[[373 374 356 834 172 484 161]
 [521 461 443 762 312 527 335]
 [513 451 429 766 293 522 312]] value 762, 834

[[ 739  290  165  444  -10  244  232]
 [ 269  215  126  123   80  326   91]
 [ 335  164 -102   23  869 -573  218]] value 123, 869

[[-23 -20 -23 -26   6]
 [-35 -35 -37 -38  45]
 [-24 -15 -14  -8 -46]] value -37, 45

[139 615 735 204 555 831 315] value 204, 831

[379 411 354 192  32 339 823] value 192, 823

[ 32  86  51 206 195  56 138] value 206, 206

[3085 1868 4607 4106 3823 8362 3695] value 4106, 8362
---
(1.1, 0.5, 0.7, -1.1, -0.8) out -1.1
(-0.12, 0.10, -0.11, -0.19, 0.13, 0.05) out 0.13
(-1.434, -0.812, -0.699, 0.906) out -0.699
(7.072, 7.557, 11.781, -11.085, 6.811, 19.079) out 6.811
(8.22, 18.82, -9.67, -12.07, -11.43, 19.27) out -11.43
(-0.5, 10.5, 11.3, 5.5, 18.2, -12.8) out 18.2
(-0.10, 0.18, -0.04, 0.12, -0.15, 0.01, 0.04) out 0.01
(10.21, -15.66, 4.75, -6.37, -9.57) out -6.37
(-0.5, 1.6, -1.5, -1.2, 0.8) out -1.2
(-105.592, -80.006, 131.022, 92.429) out 131.022
---
[ 587 -250 -227  627 -572  510  393] 627, 627

[60 72 10 30 91 13 26] 30, 91

[ -60 -115  -99  -86  890 -603  343] -86, 890

[[4419 7314 6191 2313 1832 3647 5248]
 [5338 1447 4174 4289 7769 5010 4737]
 [4703 8580 5855 5726 2208 4976 8001]] 4289, 8580

[ 147 -159  604 -510 -846] 604, 604

[92 50 53 71  8 62 60] 71, 92

[3 4 8 5 1 7 6] 5, 8

[469  17 354 419 863] 354, 863

[230   6 222  85 180] 222, 230
---
[+3.03,-1.13,+2.44,-4.92,-2.18]	-1.13

[[+4.00,+3.56,-1.03,-1.16,+2.53,-0.47],
[+1.72,+1.20,-4.62,-2.38,-1.12,+5.06]]	+1.20

[[+3.83,+1.03,+0.26,-0.26,+1.40],
[-5.01,+2.61,-2.92,+2.92,-1.51]]	+2.61

[+0.51,-2.48,-0.26,+0.14,-1.10,-4.94,+4.74]	-2.48

[[-1.59,+0.05,-1.86,+6.50,+0.00,+2.16],
[-0.03,-0.05,-0.43,+1.48,+0.63,+0.36],
[+0.12,-0.12,-0.43,+1.48,+0.63,-0.54]]	-0.12

[-2.56,+6.32,+0.96,+0.23,-0.19]	+6.32

[+0.45,-0.82,+1.66,+0.58,-5.16,-3.20,+0.64]	-0.82
---
Q: array([-0.82, +5.97, +3.97, +0.97, +0.73])
A: +3.97
Q: array([+1.80, -3.98, +2.17, -5.10])
A: +2.17
Q: array([+4.12, +5.74, +2.41, +6.27])
A: +2.41
Q: array([-0.50, -4.03, -2.12, -5.40])
A: -2.12
Q: array([+0.01, -2.78, -2.65, +5.46, +2.40])
A: -2.65
Q: array([-2.54, +1.76, +0.13, -6.13])
A: +0.13
Q: array([+0.06, +2.56, -4.25, -6.16, -5.52])
A: -4.25
Q: array([+0.04, -1.19, -1.49, -4.88])
A: -1.49
---
array([[+2.78, -0.48, -2.56, +2.85, -0.78, +0.54],
       [-1.12, +0.74, -1.10, -0.74, +4.94, +1.38],
       [+0.48, -0.76, +3.85, +0.83, +2.67, +1.31]]): +0.83

array([[+1.40, +4.90, -2.42, -4.09, -3.70, -0.51, +5.42],
       [-1.15, -0.85, +0.84, +2.93, +3.04, -1.50, -1.58],
       [-1.18, -0.30, +3.42, +1.90, +0.42, -0.58, +3.23]]): +0.42

array([[+2.97, -0.03, -5.51, -0.64, -3.41],
       [+0.38, +0.14, -0.72, -0.31, -0.55],
       [-0.77, +0.70, +1.09, +0.72, +0.00]]): +1.09

array([[+0.55, +2.33, -4.99, -5.50],
       [-1.13, +1.48, -0.86, -1.03],
       [+0.49, -0.69, -0.52, -0.13]]): -0.69

array([[-1.72, -2.73, -1.32, -4.27, +0.57, +1.68, -2.80],
       [+0.11, -1.55, +5.20, +0.39, -1.77, +1.22, -2.88],
       [+0.71, -0.52, +2.37, +0.24, +0.20, -0.10, +0.79]]): +0.20

array([[+0.28, -0.82, +0.59, +1.27, -0.75, +0.43],
       [-0.08, -0.23, +0.30, -0.62, +0.06, -0.03],
       [+0.96, -0.43, -0.51, +5.87, -1.77, +0.98]]): +5.87

array([[-1.12, +2.65, +2.48, -5.38, -1.53, -1.66],
       [+0.14, +3.38, +0.84, -4.47, -2.82, -0.88],
       [-0.78, +2.90, +2.23, -0.74, -2.20, -1.44]]): -0.74
